The rows below come in pairs that one turn or mirror swaps. Which row does each named row swap with?
Ked: [  4   3  21  -8 -35   1  18  -1  25  -5   6 -18 -48   6   0]
mepib: [ 50  10 -33  -4   2   4  -7  19  31 -45  14  -6   5  17   0]
sema: [-12   1  -4  18 -39  -8  29 -26  17  11 -14  19  18   2  12]
rit: [ 29  34 -31  24   2  16 -19   8  24 -25  -7 -21  30 -27  13]
nug: [ 10   6 -30  11  19  11  25  39  16 -29  37 -12   8 -16  -2]
vid: [ -9  25  22  10 -40 -15  -2   5  22  -2 -33  -3 -28  14 -17]
Napiz: [ 26   3 -46  10  28   9   6   9  24 -36  -1   6  32 -10  17]
Tuve: [-19  31  20  29 -23   0  11  -2   0   9 -35  -4 -17 -18 -16]
guvov: [ -5  -1  25  22 -28  -7  26  -6   9  -1 -28  -3 -41  -3 -21]
dizub: [ 27  -6 -45   3  23   9  20   2  25 -32   1  17  28  -1  20]
vidu: [ 24  27  13   7 -35  -7 -13 -14  19 -13 -41   1 -24  19 -12]
poki: [ 24  18 -39   9   7   0  -7  41  35 -40  17 -11  23   2  -1]
Fetu: [ -8  -6  15  34 -19  -4  31  17   9 -10  -8  -7 -43 -15 -30]
Kor: [ -3  -1   9   2 -18  -5  25 -30  15   2 -42  24 -20  11   6]
rugi: [-12  27   6 -16   0 -29 -13   4  23   9 -28 -13 -31 -16  -8]
Melod: [  5  -8 -34  12 -15   0  32  -5  25 -10  21  14  39   0  20]
fofaf: [  8  20 -31 -19  30 -19 -13  28  31 -16   8 -19   0 -23   2]
rem: [ -7  -3  19   0 -22  -8  23 -21  15   0 -36  13 -34  11   0]
rapov: [ 14  10 -30  51  14   9   9  30  11 -30  -3 -11  13 -37 -18]
vubup: [ 29   4 -40  32  21  10  10  25  18 -38   8 -10  26 -25  -4]

rem pairs with Napiz
vidu pairs with mepib
Melod pairs with sema
Fetu pairs with rapov
dizub pairs with Kor

The rows below come in pairs that one turn or mirror swaps. Which row does each named row swap with?
Nunad: [ 34 -26  12 -12   3 -15  -5   3 -42  12  -2   9  -2  25 -23   1 -10 -37
   9  20 -16]
sabi: [ 25 -35  15 -44  -8 -20  29   0   7  22 -22 -25  18 -42  22 -64  -9  53
  12  26   1]
pobug: [ 33 -22  10 -12  16 -31  -3  -4 -34  12   5  11  14  33 -29   2 -28 -28
   4  25 -25]
poro: [ 30 -12   4 -30  -7 -24  62   1 -26  23 -27 -53  29 -39 -18 -54 -40  16
  14  32 -36]
Segip: [ 23 -37   8 -31 -30  -4  19  13  -4  21 -17 -28   8 -44  17 -51  -4  14
  36  17  18]
Sir: [ 37 -24  19 -24  29 -32   0 -10 -35  11  -5  18   6  35 -25  -4 -16  -5
 -19  29 -36]
vik: [ 28 -32 -12 -38  -8 -31  13 -18 -11  35 -15   2  33 -49   1 -79  -5  37
  11  17 -35]
Ret: [ 21 -32   5 -33 -22 -18  25   7   9  22 -12 -31  26 -44  18 -58 -20  30
  35  22  12]
Dazed: [ 22 -25 -10 -40 -17 -23  33  10 -20  35 -25 -39 -13 -31   7 -42 -32  23
 -18   0  21]
Seg: [ 28 -11   1 -28 -15 -29  13   5  -3  -1  -2 -40  16 -64   0 -30   9  36
  21  25  -7]
sel: [ 58 -24  13 -32  30 -19  12  -8 -22  -7   0   4   3  20 -40   6 -36 -18
  -3  19 -32]
guk: [ 28 -34  23 -42  -5 -17  43  -4  12  13 -14 -36  26 -42   5 -64 -15  40
  34  21  -3]
Pomi: [ 36 -25  -9 -25  17 -39  -6 -26 -39  28  -5  30  25   0 -30 -39  -9  -1
  -9  19 -59]
pel: [ 37  -4   4 -13  12 -38  -7  -4 -33  -8  10  -9   7  -9 -34  13   4  -7
  -1  27 -34]
Foros: [ 22 -48  -5 -39  -5  -8  36 -24   3  23 -27 -27   4 -58  26 -45 -30  33
   4  25  -4]
Kasop: [ 29 -28  13 -19  14 -34   4 -19 -24   7  -6   9  -3  39 -16  10 -23 -11
 -15  28 -40]
Gal: [ 40 -23  26 -21  31 -30  15 -14 -30   3   1   5  13  32 -41  -6 -21 -17
   4  24 -39]
gadop: [ 47 -33  10 -52  -5  -7  38   3  17   3 -15 -34  15 -51   3 -49 -29  35
  25  16   2]
pofel: [ 38 -27   1 -27  -5  -4  27 -10  21  27 -37 -20   3 -29  22 -77 -13  28
  34  21 -12]
nuvab: [ 18 -38   9 -39 -23 -21  31  -8  18  17 -22 -32   9 -36  30 -48 -16  45
  15  24  -3]
savuf: [ 35  -7   6 -19  12 -31  47  -4 -47  18 -19 -31  22   1 -42 -24 -44 -15
  -1  33 -55]
samob: [ 28 -23   0 -15  39 -19   6 -17 -14  -2 -20  14  31  24 -30 -23 -34 -17
 -23  20 -45]
bila: [ 49 -18   5  -9  28 -15   2 -20 -17  18 -22  16  -8  39 -19 -24 -20 -22
   7  24 -44]
sor: [ 32 -38  12 -13 -36  -3  12  18 -19  27 -13 -22  -7 -21  18 -45   6  -4
  28  20  18]
bine: [ 29 -19  -8 -27   5 -31  17   3 -45  29 -14 -15 -21  14 -21  -7 -36 -11
 -37   3  -1]
naz: [ 33 -39  -1 -20  29 -21  12 -34 -35  13 -13  11  -7   9 -16   8 -38 -19
 -24  28 -37]
Pip: [ 15 -29   2 -31   8 -11  25  -6  23   3 -42 -15  42 -38   7 -72 -27  36
   1  24 -13]
Rosu: [ 24 -21   6 -14  38 -21   3 -15 -11  -5 -28  18  32  23 -30 -24 -32 -10
 -24  26 -44]
bel: [ 17 -32  -3 -33   6  -8  30  -7  22   6 -35 -21  41 -41  10 -73 -27  33
   4  17 -13]
kozil: [ 39 -33  14  -3 -17 -10  -2  13 -40  22  -4  -1 -14  17  -5 -16   2 -33
  13  22   0]

kozil pairs with sor
Seg pairs with pel
vik pairs with Pomi
sel pairs with gadop
bel pairs with samob
Dazed pairs with bine
pofel pairs with bila

The rows below come in pairs that one turn or mirror swaps. Which row does each named row swap with?
mufo: [  4 -17  23  19 -15 -11   9 -29  10   3  -4 -27   0  10   5  -4  -4 -26
  37  -1 -10   1  -5  -1  19  33 -76]
fovus: [ 44 -59  29  -9  25  15   2   6  16   0 -38  18  -4  12   5  -9   2 -24
  20  -6   7 -40  26 -26  24  10 -27]
zemi: [-12 -28  25 -16 -14   6 -31 -19  55 -18  -7  20 -11   4   8   0   8 -22
  18  -4  38 -16  38  -4   7  39  35]
defu: [  2   2  15  15 -17  13   0 -29   9  27 -50  21  -8   5  -3 -25  12 -16
  10   2 -16  11  18 -33 -19  14  41]
Retil: [ 26  -4  15 -16 -11   6 -43 -17 -19  22 -10 -10 -46   4   7  -7 -10 -27
  36   7   0   3  21 -28 -12  25  40]
Dirop: [  3  18   5 -16  -5 -20  27 -40  -3  20   0  10   2 -20  46   6   9 -27
  -4  -2   7  28  28   9 -10  43  24]
Bik: [  0 -19  20  12 -23  -5   6 -14 -14  29  -2  11   6  17  21   0  11 -23
  46  -4   0   6 -43  -1  -8  54  -7]
vanu: [-19 -23  14 -22  22  -7 -22 -20 -24  10 -16  12  22 -10 -13   9  21 -15
   8 -19  -4   0  22  18  40  40 -53]
rinek: [  4 -29  39 -37  -2 -18   1 -48  33   0   3  -1  -4 -23  -9   5  -1 -57
  18  -2  46 -19  32  11  28  54 -14]
teb: [  5   5  -5   1  39  -7 -14 -29  22  19 -49   6  -4 -11  13  12  -5  -4
  30  -1  59 -11  31  -3  10 -27   8]
lamep: [ -1  26  -2  15   2   9 -23 -51   9  -6 -26  18 -35 -23   6 -23  16 -16
  27   6  -5  -1  31 -15   0 -25  16]
Koliz: [ 15 -16   8 -10  13 -15  31 -21  -6   3  -2 -10  11  -2 -29   6 -13 -38
  -9 -10 -11  -2  35 -20   7  21 -64]
fugum: [ 13   9  -7 -13  34 -10 -14 -16 -28 -13  -4  47 -27 -29  -4  -2  -8 -26
  16  -7  13 -33  27 -23  11 -12 -17]
zurim: [ -1 -13  19  -3  -2 -15  15 -16   8  26 -11 -38  19  18  34   2  -8 -20
  38  -1  64  17   3 -17  22  15 -27]

fugum pairs with Bik
Koliz pairs with defu
zemi pairs with rinek

